In the data rows, zero lies at 4.5, halfway between 4 and 5.
Some points, one per row:
[8 2 5 5 2 3 5 3 5 4 4 4 5 3 5 3 4 4 4 6 6 7 5 2]
[2 9 2 5 6 3 3 9 7 4 7 3 5 5 3 1 5 6 7 1 1 5 5 9]
[8 1 5 1 1 5 5 2 4 4 3 5 5 3 5 2 5 4 5 6 4 6 3 2]
[1 7 4 7 7 5 5 4 5 5 3 7 4 5 4 5 2 6 3 4 4 2 4 7]
[3 9 5 6 7 5 5 5 4 5 6 6 4 4 4 9 2 5 6 4 5 3 6 5]
[3 7 4 6 6 4 5 5 3 6 6 6 2 4 4 7 4 5 4 4 5 2 6 7]
[7 1 6 5 3 5 5 3 5 4 4 4 4 4 5 6 5 4 6 6 9 7 4 1]
[4 7 4 9 5 3 6 4 3 5 5 8 4 5 4 7 3 4 5 4 9 2 4 5]
[2 6 5 7 7 5 3 4 4 5 4 5 2 5 4 6 5 5 0 5 1 3 3 8]
[3 5 4 3 6 4 5 5 4 5 3 6 1 7 4 6 5 5 4 5 2 3 5 2]
[2 6 5 8 7 4 4 5 5 4 5 5 2 3 4 5 5 5 6 5 6 3 4 7]
[4 7 4 5 5 4 4 7 3 5 5 7 3 6 4 5 3 5 2 4 0 2 6 5]
[9 3 2 1 0 3 3 1 7 3 7 0 7 6 3 0 7 3 5 3 4 9 5 6]
[3 9 4 4 7 5 7 7 4 6 5 6 1 6 3 6 2 5 3 4 5 4 7 6]
[9 2 4 0 0 7 4 4 6 5 0 5 7 2 6 2 7 4 1 0 7 9 0 2]
[2 7 4 3 6 4 6 4 4 5 4 6 0 6 4 5 3 5 5 3 1 4 6 5]
[2 4 5 7 4 5 4 7 3 4 5 7 3 5 4 5 4 5 7 5 1 2 7 5]
[7 0 5 2 1 5 5 2 3 4 5 4 6 5 7 5 5 4 5 6 9 5 1 1]
[3 8 4 5 7 4 7 5 5 5 4 6 7 5 4 6 2 5 4 4 4 4 7 5]
[9 2 5 2 2 5 6 2 4 4 2 3 6 2 5 4 3 4 5 6 9 7 7 0]
[2 4 4 7 4 3 5 6 2 5 7 8 6 6 4 6 4 4 3 4 3 2 7 7]
[7 1 4 6 1 5 0 5 6 2 5 0 8 3 6 0 8 4 6 4 8 7 2 2]
[8 2 2 4 2 4 2 2 7 3 8 0 6 8 4 0 8 3 6 4 5 9 4 7]
[7 1 4 1 2 5 0 4 6 3 4 0 8 4 5 0 9 3 3 4 5 6 1 5]
[0 9 3 6 9 5 5 7 7 5 7 2 7 8 4 8 4 9 8 2 0 4 6 9]
[9 1 5 2 2 4 5 1 4 5 3 4 8 2 5 5 4 4 5 7 7 7 3 2]
[8 2 6 0 2 6 5 4 5 5 3 2 7 1 5 4 4 4 7 6 6 7 3 0]
10 more points follow, each with its number after it:
[3 7 5 5 7 5 4 6 4 5 4 6 4 3 4 8 4 5 7 4 2 2 5 7] 0
[4 3 5 6 4 3 5 5 3 4 5 7 5 3 5 3 4 4 3 5 6 5 5 3] 1
[5 4 5 5 4 2 5 5 2 4 6 7 4 4 5 5 4 4 5 5 4 4 6 5] 2
[3 9 5 4 8 6 4 6 5 5 4 3 0 4 4 7 4 5 7 5 4 3 7 3] 3
[6 3 6 6 4 5 6 4 4 4 4 5 6 4 5 3 5 4 4 6 7 5 4 2] 4
[6 2 5 3 3 4 5 3 4 4 5 5 9 5 5 2 4 4 6 5 6 7 5 1] 5
[2 6 5 5 6 5 4 7 4 5 6 5 4 5 4 5 5 5 5 5 6 3 3 4] 6
[7 1 6 5 4 5 4 2 5 4 3 2 6 2 5 6 5 4 5 6 7 7 4 2] 7
[7 1 6 0 2 6 4 3 4 4 2 1 8 4 5 5 5 3 4 7 7 8 3 0] 8
[3 7 5 8 7 4 5 4 4 5 6 6 4 4 4 9 3 4 4 4 6 2 5 8] 9
Which three of these numbered points are nearest to each point below, ignoring the 3 directions in which the first points spread most? Their numbers follow each, nearest first.
[4 9 5 5 7 6 4 6 5 5 7 3 3 3 5 8 4 5 8 5 4 4 4 8] > 0 3 7
[4 8 5 3 7 5 5 5 4 6 3 5 0 5 4 7 3 4 8 5 2 3 5 6] > 3 0 7
[8 1 5 4 1 4 4 3 4 4 3 4 6 3 5 3 5 5 4 6 6 5 3 1] > 4 1 2
[2 6 4 5 6 4 5 4 6 5 4 6 5 4 4 7 4 5 2 3 5 3 6 6] > 9 7 4
[3 7 4 7 6 3 6 6 3 5 5 8 4 6 4 5 3 5 6 4 1 3 7 9] > 2 4 1
[2 4 5 6 5 4 4 6 3 5 6 7 2 5 4 6 4 5 5 4 1 2 6 7] > 2 1 0
[7 2 6 3 3 5 4 3 7 4 3 0 5 1 5 5 6 4 4 7 6 8 4 0] > 7 8 3
[5 3 4 7 5 5 2 4 4 3 6 1 6 5 5 3 8 3 4 4 6 5 3 8] > 9 4 7
[6 0 6 1 2 5 4 4 4 4 2 3 4 3 6 3 6 5 4 6 8 6 2 0] > 6 4 7
[7 0 5 4 2 5 4 3 5 4 4 3 5 4 6 3 6 4 6 7 9 5 1 0] > 6 4 7
[6 1 6 4 3 5 4 2 7 4 1 1 6 4 5 4 5 4 6 6 5 7 3 2] > 7 8 0
[2 9 4 6 8 6 3 6 6 5 6 2 3 6 3 6 5 4 7 4 0 3 4 7] > 0 7 3
[8 1 5 2 2 4 5 3 6 4 5 2 3 2 6 5 4 4 4 7 4 7 3 0] > 7 2 8
[2 6 5 4 6 5 4 5 4 5 7 6 5 4 5 6 4 5 0 5 3 3 3 7] > 9 6 4
[0 9 4 0 9 8 2 9 9 4 6 3 8 8 4 9 5 9 7 0 4 5 1 8] > 8 6 0
[7 0 6 0 1 6 3 6 7 3 4 1 6 4 6 3 7 4 4 6 6 6 1 2] > 6 8 4
[8 1 5 4 2 3 5 2 4 5 3 4 8 4 5 3 4 4 4 6 6 7 6 1] > 5 4 1
[6 2 4 6 3 3 5 6 3 4 4 6 5 5 5 4 4 4 3 5 5 6 3 4] > 1 2 4
[7 1 6 4 3 5 5 3 5 4 3 3 5 2 5 5 5 4 3 5 6 6 3 3] > 7 9 4
[4 3 4 6 4 4 6 3 3 5 5 8 3 4 4 4 4 5 5 5 2 3 7 5] > 2 1 4
[2 7 5 4 7 5 4 3 4 5 6 3 6 4 4 8 5 5 5 5 3 2 3 4] > 8 7 0
[4 3 5 6 6 5 3 3 6 4 5 3 4 3 6 6 6 3 3 4 6 4 4 7] > 9 7 0
[4 4 4 5 4 2 5 4 3 4 6 8 2 3 6 3 4 4 2 5 7 4 5 6] > 1 2 4
[3 7 4 6 5 3 6 4 3 5 5 8 5 5 4 6 4 4 4 4 3 2 6 7] > 2 9 1
[2 7 5 7 7 5 5 6 6 5 8 7 1 4 5 6 3 6 4 4 5 1 4 4] > 6 4 1
[6 1 6 2 3 6 4 4 6 4 5 2 6 4 6 5 5 4 7 6 7 7 4 2] > 8 7 6
